[[-1.61  1.19 -2.72 -4.18  2.97  2.82 -2.95 -1.31  3.39  0.50]
 [-2.78 -2.75  2.22  4.07  4.33 -4.55  3.36  4.40  0.28  3.25]
 [ 0.38  2.39 -2.94 -1.74 -2.70 -1.01 -1.03 -3.64  0.39  4.27]
 [-0.58  3.15  3.99 -2.86  0.22  2.04  0.86 -2.52 -2.52 -1.99]
 [ 3.24  1.39 -2.22  1.33  1.71  3.38 -2.38  2.76 -4.09  2.85]
 [-3.08 -3.60  2.81 -0.51 -4.35  1.60  1.89  2.17  0.95 -2.56]
 [ 3.65 -2.93 -3.92  4.58 -4.51 -0.34 -4.26  0.25  1.51  0.45]
 [-3.30 -0.02  0.29 -2.82 -1.50 -1.29  0.24  3.12  1.92 -4.20]]
Indices start at 1.
The entry directly above the smallest entry: 2.82
Read off the entry just right of -3.08.
A: -3.60
Read off the entry directly below -2.70.
A: 0.22
The largest entry: 4.58
The entry directly below the largest entry -> -2.82
The bottom-right entry is -4.20
The entry in row 2 and column 3 is 2.22
The entry in the bottom-left corner: -3.30
The entry in the top-right corner: 0.50
The entry in the top-left corner is -1.61
Read off the entry at row 3, column 2.
A: 2.39
Read off the entry directly below 3.38.
A: 1.60
The entry in row 2 and column 1 is -2.78
The entry at row 1, column 3 -> -2.72
The entry just right of the largest entry is -4.51
The top entry of the column that holds the largest entry: -4.18
The entry just left of the smallest entry -> 4.33
Read off the entry at row 3, column 1.
A: 0.38
Read off the entry directly above 3.36.
A: -2.95
Read off the entry directly below 1.19.
A: -2.75
The entry directly above 3.24 -> -0.58
Read off the entry just left of -3.60.
A: -3.08
The entry directly below -1.31 is 4.40
The entry just right of -1.29 is 0.24
The entry in row 1 and column 2: 1.19
Read off the entry just right of -1.01.
A: -1.03
Read off the entry directly above -4.26.
A: 1.89
The entry directly below 4.33 -> -2.70
Read off the entry directly above 1.60.
A: 3.38
Read off the entry directly above -4.09.
A: -2.52

M =
[-0.17  0.15 -0.11  0.11  0.13  0.05  0.05 -0.15  0.07  0.19 -0.03  0.19
  0.01  0.05 -0.01]
Read off the entry just right of 0.13.
A: 0.05
Read off the entry just right of -0.11.
A: 0.11
Read off the entry just left of the centre entry.
A: 0.05
Read off the entry just left of -0.03.
A: 0.19
Read off the entry just left of 0.15.
A: -0.17

X =
0.00,0.44,-1.36,-0.41,0.20,-0.11,0.26,1.69
0.01,4.19,0.10,2.15,-0.94,-0.81,-2.26,-1.29
0.03,3.53,-0.01,2.16,-0.26,2.00,-0.96,-1.46
0.02,-0.23,0.34,0.65,0.55,1.71,0.97,-0.38
Find the 4th entry from the end, reading row by row.
Answer: 0.55
The entry just left of -1.46 is -0.96
The 3rd largest entry: 2.16
Find the first entry, reading row by row.
Answer: 0.00
The entry just right of 0.03 is 3.53
Find the fifth-last entry, reading row by row.
Answer: 0.65
Find the top entry of the column that holds the largest entry.
Answer: 0.44
Find the entry just left of the largest entry.
Answer: 0.01
Find the largest entry in the first row.
Answer: 1.69
The entry directly below 0.01: 0.03
The entry in the bottom-right corner -> -0.38
Find the entry just right of 0.44.
Answer: -1.36
The entry directly below -1.29 is -1.46
The entry just right of 0.02 is -0.23
Find the entry just left of 0.97.
Answer: 1.71
The entry just left of 0.10: 4.19
The entry just left of -0.81: -0.94
Find the entry just right of 0.20.
Answer: -0.11
Find the entry just right of the smallest entry.
Answer: -1.29
Find the entry just left of 1.69.
Answer: 0.26
Find the entry just right of -0.26.
Answer: 2.00

W =
 22    7   11    5    2    4    0   -9   -2   -4    6  -27   20   24   -6
 23   11    6    3   -3    4   -1    2    6   -1    4  -12   18   17   -4
 20   13    5    2   -2    1    0    7    3    1   10   -8   18   20    0
 21    8   11    4    3    3    0   -7   -3   -3    8  -25   20   26   -3
 21    7   11    6    2    4    0   -8   -3   -4    7  -27   20   25   -5
 22    7   11    5    2    5   -1   -8   -3   -4    8  -27   18   26   -4
 21    7   11    6    2    4    1   -7   -3   -3    6  -25   22   24   -5
 23   12    5    1   -3    4   -3    3    5   -2    8  -13   15   20   -2
 20   13    6    3   -2    1    1    5    5    1    5   -8   22   16   -3
 22    7   12    6    2    5    0   -9   -2   -4    6  -27   20   24   -6
 20   14    5    2   -2    2    0    7    3    1   10   -9   18   20    0
 21    8   11    5    2    4    0   -7   -3   -3    8  -26   20   26   -4
 23   11    6    5   -4    5    0    1    6   -2    3  -13   19   17   -5
 22   12    6    2   -2    3   -1    4    6    0    6   -9   18   17   -3
Indices start at 1.
The entry in row 2 and column 1: 23
The top-left entry?
Answer: 22
The top-right entry -> -6
The entry in row 3 and column 1?
Answer: 20
The bottom-left entry -> 22
The entry at row 1, column 2?
Answer: 7
The entry at row 1, column 3?
Answer: 11
The entry in the bottom-right corner?
Answer: -3
The entry at row 2, column 2: 11
The entry in row 2 and column 3 -> 6
The entry just right of 19?
Answer: 17

a =
[[3986 3733 8170 6819 4063 7479 2856 5015 5175 3644 7178 6781 9444 7373
  9179 6870]
 [8052 9720 7291 6584 3841 7609 4912 5628 7638 6364 8573 6643 9027 6944
  7538 6780]
 [6766 7574 6298 6665 2163 6825 6055 9678 8024 9299 5948 6637 6085 6254
  6540 6561]
 [7363 4958 7159 6698 5640 5795 7418 7410 6100 4803 7294 6813 8199 7638
  7326 7063]
 [8216 7001 8126 6613 3035 8508 5235 5089 4728 5215 6160 6778 9092 5515
  8404 6464]
 [7958 7764 6335 6618 7508 6608 7402 6650 7651 7514 6513 6644 6077 6906
  5943 6667]]
The second largest entry?
A: 9678
The entry just left of the smallest entry -> 6665
The entry just left of 6254?
A: 6085
The entry just right of 3035 -> 8508
The entry just right of 6644 -> 6077
The entry just right of the largest entry?
A: 7291
The second smallest entry -> 2856
The third entry in reading order -> 8170
The minimum is 2163
The entry just right of 6825: 6055
The entry just left of 7651?
A: 6650
The entry just left of 4958?
A: 7363
The third largest entry?
A: 9444
